Small tables with named rows and columns. After each table, cells are looked up by row and column.

Miros.csv
,Pel,Pogepom
Laguk,1219,1119
Dif,298,8470
Lag,6170,2903

Dif, Pogepom -> 8470
Laguk, Pel -> 1219
Dif, Pel -> 298
Lag, Pel -> 6170
Laguk, Pogepom -> 1119
Lag, Pogepom -> 2903
Which row has the largest Pel? Lag

Table Gadido
	Fifura	Gusig	Pezekag	Razup
Febulep	0.8	-0.8	0.9	-0.2
Tur	0.5	0.4	-0.7	0.2
Duzenun	-0.7	-0.6	0.9	-0.8
Fipefub	-0.9	0.3	0.7	-0.5

What is the Pezekag of Tur in Gadido?
-0.7
What is the Pezekag of Febulep in Gadido?
0.9
What is the Gusig of Fipefub in Gadido?
0.3
What is the Pezekag of Fipefub in Gadido?
0.7
What is the Gusig of Tur in Gadido?
0.4
What is the Razup of Duzenun in Gadido?
-0.8
What is the Gusig of Duzenun in Gadido?
-0.6
What is the Fifura of Tur in Gadido?
0.5
What is the Fifura of Fipefub in Gadido?
-0.9
What is the Razup of Fipefub in Gadido?
-0.5
What is the Fifura of Duzenun in Gadido?
-0.7
What is the Gusig of Febulep in Gadido?
-0.8
What is the Pezekag of Duzenun in Gadido?
0.9
What is the Fifura of Febulep in Gadido?
0.8
What is the Razup of Febulep in Gadido?
-0.2
What is the Razup of Tur in Gadido?
0.2

Fubemi:
cols = Dem, Fitipot, Rizadup, Fek
Rer: [101, 112, 112, 113]
Bez: [106, 109, 110, 109]
Kebinep: [80, 111, 80, 85]
Pozepi: [127, 19, 99, 128]
Lifibo: [159, 109, 128, 197]
Lim: [115, 105, 64, 128]
Gumoso: [203, 108, 142, 133]
Ropadur: [83, 75, 111, 135]
Pesulo: [108, 97, 102, 111]
Pavu: [127, 97, 110, 107]
Gukovir: [118, 100, 101, 119]
Mef: [139, 59, 131, 103]

Gumoso, Rizadup -> 142
Ropadur, Dem -> 83
Ropadur, Fitipot -> 75
Mef, Rizadup -> 131
Pesulo, Fitipot -> 97
Mef, Fek -> 103
Kebinep, Fek -> 85
Rer, Fitipot -> 112
Gukovir, Dem -> 118
Gukovir, Rizadup -> 101
Mef, Fitipot -> 59
Ropadur, Fek -> 135
Lifibo, Fitipot -> 109

Tol =
,Sisipos,Tup
Papuso,139,743
Vep,416,226
Muf,970,119
Ton,583,311
Kob,629,331
Mozet,457,917
Sivap,338,651
Tufenop,878,900

Sisipos of Vep = 416
Tup of Mozet = 917
Tup of Muf = 119
Tup of Sivap = 651
Tup of Kob = 331
Sisipos of Kob = 629
Sisipos of Papuso = 139
Sisipos of Tufenop = 878
Sisipos of Muf = 970
Tup of Ton = 311
Sisipos of Ton = 583
Sisipos of Mozet = 457
Tup of Vep = 226
Sisipos of Sivap = 338
Tup of Tufenop = 900
Tup of Papuso = 743
Which row has the largest Sisipos? Muf

Table Vonubu
,Bafavu,Safeveg,Sibu,Kefu,Dal,Gurov,Kalase,Rize,Tas
Kirib,135,187,152,152,187,127,144,178,135
Guv,35,132,128,54,64,152,152,46,124
Lenupu,131,171,128,134,132,152,139,146,152
Nel,141,160,129,145,131,121,143,152,171
Ziretud,164,114,152,176,107,148,167,104,152
Tibade,161,176,141,146,161,112,126,154,123
Ludile,180,152,186,174,172,166,161,131,166
Kesurov,65,131,152,140,99,190,140,175,152
Rede,122,156,152,152,152,152,192,87,130
Mubezo,251,153,153,245,186,57,152,235,167

Ludile, Bafavu: 180
Tibade, Safeveg: 176
Lenupu, Rize: 146
Nel, Bafavu: 141
Lenupu, Kalase: 139
Ziretud, Bafavu: 164
Guv, Tas: 124
Lenupu, Kefu: 134
Kesurov, Tas: 152
Ludile, Rize: 131
Kesurov, Sibu: 152
Mubezo, Kalase: 152
Rede, Sibu: 152
Ziretud, Dal: 107
Ziretud, Kefu: 176
Kirib, Tas: 135
Nel, Kalase: 143

Mude =
cols = Pifer, Pom, Neb, Nuzulev, Lupa, Zek, Luti, Mam
Far: [92, 107, 160, 116, 81, 147, 104, 182]
Manomi: [128, 145, 49, 134, 122, 74, 137, 152]
Met: [129, 89, 126, 114, 101, 67, 144, 135]
Minaro: [99, 143, 119, 127, 103, 150, 136, 137]
Fov: [138, 148, 174, 102, 150, 93, 140, 197]
Gir: [115, 157, 163, 118, 86, 81, 124, 156]
Tenes: [137, 91, 132, 131, 121, 169, 154, 139]

What is the Neb of Tenes in Mude?
132
What is the Zek of Tenes in Mude?
169
What is the Mam of Gir in Mude?
156
What is the Pom of Met in Mude?
89
What is the Luti of Fov in Mude?
140
What is the Pifer of Manomi in Mude?
128
What is the Pifer of Fov in Mude?
138
What is the Lupa of Manomi in Mude?
122
What is the Lupa of Met in Mude?
101
What is the Luti of Far in Mude?
104
What is the Lupa of Tenes in Mude?
121
What is the Luti of Gir in Mude?
124
What is the Mam of Tenes in Mude?
139
What is the Lupa of Gir in Mude?
86
What is the Luti of Tenes in Mude?
154

Zev
|  | Puga | Beka | Zet | Ner |
|---|---|---|---|---|
| Lipe | 197 | 179 | 101 | 56 |
| Sumogas | 100 | 101 | 126 | 71 |
| Foga | 125 | 176 | 160 | 151 |
| Mida | 128 | 132 | 133 | 123 |
| Soz | 133 | 142 | 149 | 128 |
| Bilolad | 154 | 153 | 143 | 120 |
| Bal | 59 | 141 | 170 | 139 |
| Gabizag | 128 | 156 | 209 | 220 |
| Bogike | 156 | 167 | 197 | 171 |

Gabizag, Ner -> 220
Foga, Ner -> 151
Soz, Ner -> 128
Bal, Ner -> 139
Sumogas, Beka -> 101
Bal, Beka -> 141
Bilolad, Zet -> 143
Row with the largest Zet: Gabizag

Dedo.tsv
	Buloza	Vorizok	Dafi	Kasa	Gez	Minof	Duseg	Tegop	Migizi
Ninok	119	44	69	96	80	90	84	96	87
Ril	87	195	92	103	128	102	104	106	101
Vob	79	36	201	130	179	79	85	103	104
Dem	131	94	26	81	69	84	94	80	80
Vos	108	56	22	84	53	65	86	88	83
Banofuz	105	140	32	104	77	64	100	88	92
Fovazis	125	82	64	129	48	87	94	84	93

Banofuz, Duseg: 100
Fovazis, Minof: 87
Ninok, Migizi: 87
Vos, Kasa: 84
Ninok, Tegop: 96
Vos, Duseg: 86
Ninok, Duseg: 84
Dem, Dafi: 26
Vos, Migizi: 83
Dem, Kasa: 81
Fovazis, Kasa: 129
Fovazis, Gez: 48
Row with the largest Vorizok: Ril

Ripod.csv
,Vamoniz,Mol,Bezol,Nidupu,Meb,Turi,Nepovun,Dof,Sikepit
Limuma,-29,-4,-16,9,16,-39,19,-14,-29
Labamu,-10,7,-1,24,-17,20,-13,-18,5
Gela,42,3,-6,8,-36,-21,-23,-5,4
Nir,7,-26,-6,-52,-7,-28,-19,8,-18
Ruvel,-35,-23,-2,31,-1,-14,-9,-27,-42
Guf,-7,3,-7,20,32,3,-40,-29,-1
Puvopu,-43,-7,-5,-24,-14,-15,-21,-6,32
Dofa,-8,5,-9,19,11,5,33,16,25
Bufula,-29,1,-1,-29,-15,29,12,-8,-8
Refoted,-14,-4,-23,29,-32,-38,58,-29,-30
Bav,-4,-11,-1,38,-25,-8,-23,-18,-11
Sove,-9,-2,-2,-12,-7,26,41,-4,10

What is the Nepovun of Refoted in Ripod? 58
What is the Nepovun of Gela in Ripod? -23
What is the Mol of Puvopu in Ripod? -7
What is the Mol of Bav in Ripod? -11
What is the Nidupu of Puvopu in Ripod? -24
What is the Sikepit of Guf in Ripod? -1
What is the Meb of Puvopu in Ripod? -14
What is the Sikepit of Bav in Ripod? -11
What is the Vamoniz of Limuma in Ripod? -29
What is the Vamoniz of Sove in Ripod? -9
What is the Vamoniz of Refoted in Ripod? -14
What is the Sikepit of Nir in Ripod? -18
What is the Turi of Sove in Ripod? 26
What is the Meb of Guf in Ripod? 32
What is the Nidupu of Dofa in Ripod? 19
What is the Turi of Labamu in Ripod? 20
What is the Dof of Puvopu in Ripod? -6
What is the Nepovun of Dofa in Ripod? 33
Row with the largest Dof: Dofa

